Where one turn sends some rows of the set: a few examples, then the rows asked
zuta: [ -5  11 -12 -10  -6  11   8  -8   3  13 -24  14 -12  15  -8   2   7  25
   4 -20  -5  -1   4   2 -13  -7   6   5   2  19 -14  11 -11 -15  -4  15
  -4   4   9  23  -4  -3  10  13 -18   8  -3  11  24 -10  -2   4  -6   3
 -24 -11   6   4]
dezas: [ -8  -3   2  -5  11  14 -16  -8   3  17 -10   5   0  17  23   2  -1   9
 -15  14  -6   8  -5   0  -1  -6 -10  -2   7  16 -23   2 -12 -17  14  -1
 -17   0   2  14  -9   6  25   3 -26  -6   5  -9   4 -26  -6  -8 -19  -1
  -9 -22   8   3]
let: [  0  13 -14 -17   4   5 -11  -9  15  26 -11  12  -3  34  11  17 -14 -20
  -1  -9 -12  -1   7  -9   5 -10   1   9   7  35  -5  20  -7 -16   7   6
 -10  -5  31   9  -4  -4  14   7 -13  -2   2   2   6 -18   0   4 -11   8
  -5   7  22  -7]
Nanu: [-16   7  -7  -5  16  -2 -20   2  -8   4 -20   8  -1  29  14   4 -13 -10
  -3   8 -21   6   6   1  -1 -20 -12   8 -13  27  -6  11   8  -8   2  -6
  -9  -3   8  11  -2   3  18  21 -16  -4   9   1  14 -20   9  15  -2   3
 -30 -10  -6 -17]
namap: [ -6  16 -13 -17   6  -2 -16  -7  -4  11  -5   6  -4  16  -6  -2  -8 -15
   2 -14 -17   9   3  -3   2 -24   0  -3   0  38 -16   0  15  -7   6   5
  -5   3 -16  12  -6  -6  26   7 -16  11   6   3  -1 -18   6   4  -3  -3
 -10  -7   0   0]
pata: [ -6   6   0 -11   4   7 -11  -7  -2  10  -5  12   0  14  21   3  -1   6
 -18  -7 -12   0 -15   1  -7   1  -5  -9  16  19 -26   1 -17 -17   8 -12
 -18   2  -2  12 -13   0  17  -5 -26  -4   3   3  11 -20  -4  -9  -3   2
 -19 -30   7   2]
tez: [ -3  -4 -13 -12   8  10 -10 -18 -18  19  -9   0  -2  15 -11  11   2  11
   9  -8   5   3   4   1   6   1   7  15   9   2 -13  11  -5 -14   7  18
  -2  -5  16  21  -3  12   2   7 -15  16  -9   3   3 -10   3   9  -9   7
 -12   2   1   3]
tuso: [ -7  -6  -9 -15  13   7 -10 -15 -15  14  -7   5  -7  13  -5  14   0   7
   3  -5  -9 -10   5   4 -15  13  -2  -7  23  -1 -12  11   1 -22   6   8
  -9   0  22   9 -11   0   4 -10 -14   9   1  12  25 -17   4  16  -2   2
  -9 -18  -6  -2]
sen: [-21  12 -10 -12  14   7 -19  -8  -3  12  -5   8   3  12   6  -3   7   9
  -6  -3 -20   7   5   4  -1   4   0 -10  12  21 -14   9   0 -16  11   7
   0 -14   3  12 -10   4  21  14 -21   2   3   5  27 -23   2  -2   0  -9
  24   9  -8  -5]
mefu: [-23  -1 -12 -12   7   6 -13   6  -7  14   2  11  -4  21   3  27  19  27
 -15  -4 -10  -3   8   0  -2 -16  -5  -3   2  17 -14  12   2 -17   0  12
 -13  -5  11  11  -2   0   4  -5 -13   3   2  18  16 -20   4 -24   9   7
 -21  -2   9  -4]
lil: [-12   3  -8 -10   9   5 -10  -1 -14  18   1  10  -6  23   2  -7 -10 -13
   6   1 -11  14   8   4  -2 -24  -4  -7  -9  31  -6  12  21 -15   8   1
  -8  -6 -10  10  -2  -7  34  -7 -11   3   2   4   7 -23  17   2  -5  -4
  -5  -9   2  -2]
Gal: [-11  -3 -11 -12  12   7  -5   4   8  15 -39  10  -6  17  -1  -2  10  15
  -6   4 -10  21  13   3  -9  -6  -4   0   8  12  -8  13 -14 -13   0  17
 -10  -5  14  18  -2  -1  23   2 -14   4   2   5  29 -20  10  14   5   4
  -5  -7   1   3]
Vuba: [-16  24 -14 -16   0   1  -7  -9  -5  12  -4  14   1  12  -1   2  -1  17
  -3 -27  -9   1  -4 -14  -7  -3   9  -9  -1  22  -9   8 -10 -27  11   4
  -4  -4  -3   2  -4  -4   8   5 -25  -3   6   5  28 -25  -1   1  -9  -1
  14   4   6  -3]
Ner: [ -1   7 -12 -19   8   0 -11  -7   6  22  -5  10  -1  34  13  14  -9 -26
  -5  -5 -17  -4   6   6  10  -5   2   6  10  35  -7  20  -3 -18   9  -3
  -9 -15  31  15  -4  -6  10   8  -5   7   0   5  10 -13   8   3   7   3
  -3  -3  15   1]
veren: [-22  -6  -9 -10   7  14 -25 -12   3  17  -3  23  -8  13   8  17   5  27
  -9  -1  -7   0   5   3 -12 -11 -18  -9   0  17  -6  11  -7 -16  -3  26
 -11  -1  19  13   0  -3   3   0  -1   4  11  16  14 -15   4 -18  -6   4
  -7 -13   7  -5]
dafud: [-16  10 -12  -4   1   5 -13   6 -10   6   6   0   3  14   4  10   0  15
   4   3 -12  -1  -2   2   4 -14   0 -15   4  12 -11  12   6 -32   7   0
  -8   4   2  11   4   2  10  13 -16   3  10  -6  18 -11   2  -1  -8  -1
  25  13   3   6]
fimek: [ -2  -4 -13 -13  11   6 -15 -13  -7  14 -17  -9  -7  12  -7  27  -3  13
   1   5  -3  -5   9 -12  -6  -1  -1   5  13  -5 -11   6  -1 -17   6  18
 -10   8  21   5  -8   7  14  -2 -24   6   3  -1  10 -18  -4  12 -19   3
  -2  -5  -2  -1]
Libib: [-16   6 -14 -13  13  -1 -24  -2  -3  13 -24  18  -8  23  14   2 -19  -6
  -2  -3 -11  -5  -1   1  -6 -17 -11   0 -29  17  -7  10 -10 -14  -4  -3
  -9   0  17   9  -4  -4  21  15 -13  -3  11  14   6 -21  13  11  -4  -1
 -25  -8  -2 -20]
dopi: [-11   0  -5  -7  11  11 -14   0  -2  22  -2   7   3  17  16  -3   1   6
   1   8  -3   7 -12   3   8  -5  -3  -3   2  11 -30  10 -19 -23  13  -9
 -14  -1  -2  20  -3   9  11  10 -20   1   2  -7  -8 -19   0 -11 -15   9
 -19 -11  17   9]
zosi: [-10  13  -7 -12   7  -2 -21  -5  -1   1 -19  18   2  20  16  -1 -16 -10
  -7  -6 -15  -5   0  -4 -10 -15  -6   2 -14  25 -10   8   0 -17   3   0
  -6   0   7   9  -1  -3   9  29 -13   4  12  14   3 -17   7  22  -1  -1
 -32 -10  -2  -7]
tol: [-13   5 -11  -4   9   2 -11  10 -10  11  -9  14  -6  24  12   4  -9  -5
   0   1 -10 -12   1   3  -2 -19  -2  -3 -25  23  -9  14  11 -22   1 -12
  -9   1  13  14  -1  -3  16  20 -13  -2   6   9   9 -19   7  13  -6   2
 -38  -7  -1 -15]
seza: [-16   7  -9  -8  14   1 -21  -7  10  19  -8  19   6   2  -2  17   8  17
  -3   4 -15   9   3 -18 -13  -6 -11   0  10  16 -10  16  -7 -11   5  21
 -19   0   8  10   3  -3 -11  14  -3   8  15  12   9 -14   4  -9  -7  13
  -9 -10  13  -1]
rupo: [-18   9 -18 -19  12  -4 -16   1  -6  25   1  10 -10  17  -5  -4 -14 -12
  13  -1 -12  -6   0   3 -11 -17  -3 -21 -14  22 -19   9  13 -26   5  -1
  -7   4  -2   6  -6 -13  23  -4 -12   2   9   6  -3 -25  18   0  -6  -7
  -8 -11   6   2]
parem: [-16   6 -17 -14   7   2  -5  -3  -4   5 -28  -5 -16  21  -9  18  -6  23
  18   6 -15   2   2   2 -14 -13  -8   8  -2   3 -13  18 -14  -9 -11   7
  -7   6  17  14  -1   7  18   6 -25   1   2   3  24 -11  10 -13  -7   4
 -15 -10   5   6]
Tefad: [ -3   8  -9 -19   3   0 -11  -4   2  13  -3   5  -2  39  15  25 -18 -19
  -3   1 -15  -9   3   0  -3 -13  -4   2   8  31  -3  20   2 -24   3  -3
 -14  -5  36   6  -3  -5  13  -3 -14  -3   4   0  13 -18  10  -2   1   2
  -2  -3  17   3]
Gafo: [-11  -5 -16 -14   6   3  -8  -7 -22  16 -12   5  -3  24  -6   9  -2  10
   2 -15  -1  13   4   2  -1  -3   1   4  18   0  -5  15 -10 -21   1  13
  -9  -1  15   9  -3   5  -1 -20 -15   1  -4   2  18 -13  12  19   2  15
  -9  -1   4  -4]
ril: [-19   1  -7  -6  17  -3  -9  -6  -4  17  -5   7  -2  17   0  24  14  20
  -4   2 -24   9  14  -9   3 -12  -6  16   5  15 -12  20  -4  -9  16  10
 -11 -14  -1   3   2   1  -2  10  -6   8   8  15  21 -19   3 -18   2  11
 -13 -12  12  -5]
Neba: [-19  18 -12  -9   9   5 -14 -12 -17  14   1   9  -2  12  -9   5  -7  14
  19  -9  -8  -1 -12   0  -3  -3  -3  -5 -10  16 -10  14 -11 -16   2  -7
 -10  -6   8  19  -2   4  11   8 -18   6   5   2  27 -20  10 -18  -8   0
  22   1   2  -6]
bup: [-10  12 -14 -19   7   0 -22 -17  -2  14  -8   9 -13  18  -1  -3 -22 -12
  16 -10 -21  -1   4  -5 -12 -20  -9  -5  -8  20 -19   8   3 -12   6   4
  -4   3 -10  -2  -6  -8  32   4 -15   7  12  16  -3 -22   8  -4 -12  -5
  -2  -7   4  -2]
ruve: [-11  -3 -10 -13   8   2   1   7   0   3 -19   1  -6  14   0   7   6  17
   8  15 -14  -4   8   9 -12  -5   0  -7   7   3 -15  21   0 -30   5   6
  -6  -1  14  16   5  -1   9  18 -10  13   6   8  22 -10  10   8   2  -1
 -15 -14   5  26]
tude: [ -4  13 -11 -19   7   7 -12 -16   8  23  -3  11  -7  34   7  19 -16 -18
   6  -4 -12 -17   1   1  -5  -3  -3   5   3  38  -9  17   1 -18   4   2
  -7  -5  40  15  -8  -3   9  10 -14   1   2   0  10 -20   2  -7 -12  -2
  -8  -7  16  -3]
Feb: [-14   1  -8 -12   6   4 -13  -7  -9  15  -7  11  -5  22  20  -1  -8   6
  -2  -8 -13  12 -15   4   6  -7  -9  -2   6   9 -23  13 -32 -17   8 -16
 -14  -3  -6   9  -4   5  13  -7 -20  -5   4   2   7 -17   5 -13  -5  13
 -16 -20  16   0]

Feb -> pata
Nanu -> tol
Where do these go?
sen -> dafud
zuta -> Gal
rupo -> bup
let -> Ner
tuso -> fimek
veren -> seza

Where one turn sends some rows of the set: a few examples, then the rows asked
S: [  4  19 -12   2   2  -1  12  -7   3   4  -2  -7  -5  12]
Y: [ -4  19 -12  10   2  -8  11  -6   4   0  -3 -10  -4   0]
F: [ -1 -12  -9  -4   2  -3  -7  20  -6   5   9   2   5   9]
E: [-15  -1  -4   2   5   6 -14  -5  -9  -8  10  -1  14  -6]
P: [-1 22 -7  5  5  4 12 -8  6  4 -2 -5 -2  8]
M: [-8 -3 16  8 19  7 -1 -4 -1  3 -1  8  1 -4]
J: [-6 22 -5  5  0 -4 15 -8  0  1 -3 -8 -5  3]
X: [-12  -6  -2   4  10   4  -8  19   0   3   9   1  12   0]
T: [  9 -10   7  -7   6  -2   2  -2 -13   7  -1   9 -12  11]
A: [  0  18 -12   3  -3  -9  14  -7  -1   2  -4  -9  -8   6]
B: [  5 -16   7  -1  -1 -15 -11  -3   2  -6  -7   4  -4  -2]
G: [  0 -11  17  -7  -3  -9  -7  -6  -3  -6  -7   9  -5  -1]
Z: [ -5 -11  14   3   3  -9 -11  -5   5  -8  -7   5   1  -7]
U: [ -8  -2  -2 -13  -4   5 -10  -7 -20  -6  10   3   6   4]
R: [  7 -16  -8  11  17 -10  -8   2   3   4  -2   0  -4   0]
Q: [ -8  -3   6  -8   2   8  -2  16 -10   5   9   6   5   8]
C: [  2  18 -14   9   5  -1   9  -6   9   3  -2  -9  -2   7]
V: [ -2 -10 -17  -4  -2  -5 -15  -2 -12  -6   9  -4   7   1]

B -> Z
X -> Q
V -> E
Where do these go?
P -> S
M -> T
Y -> J

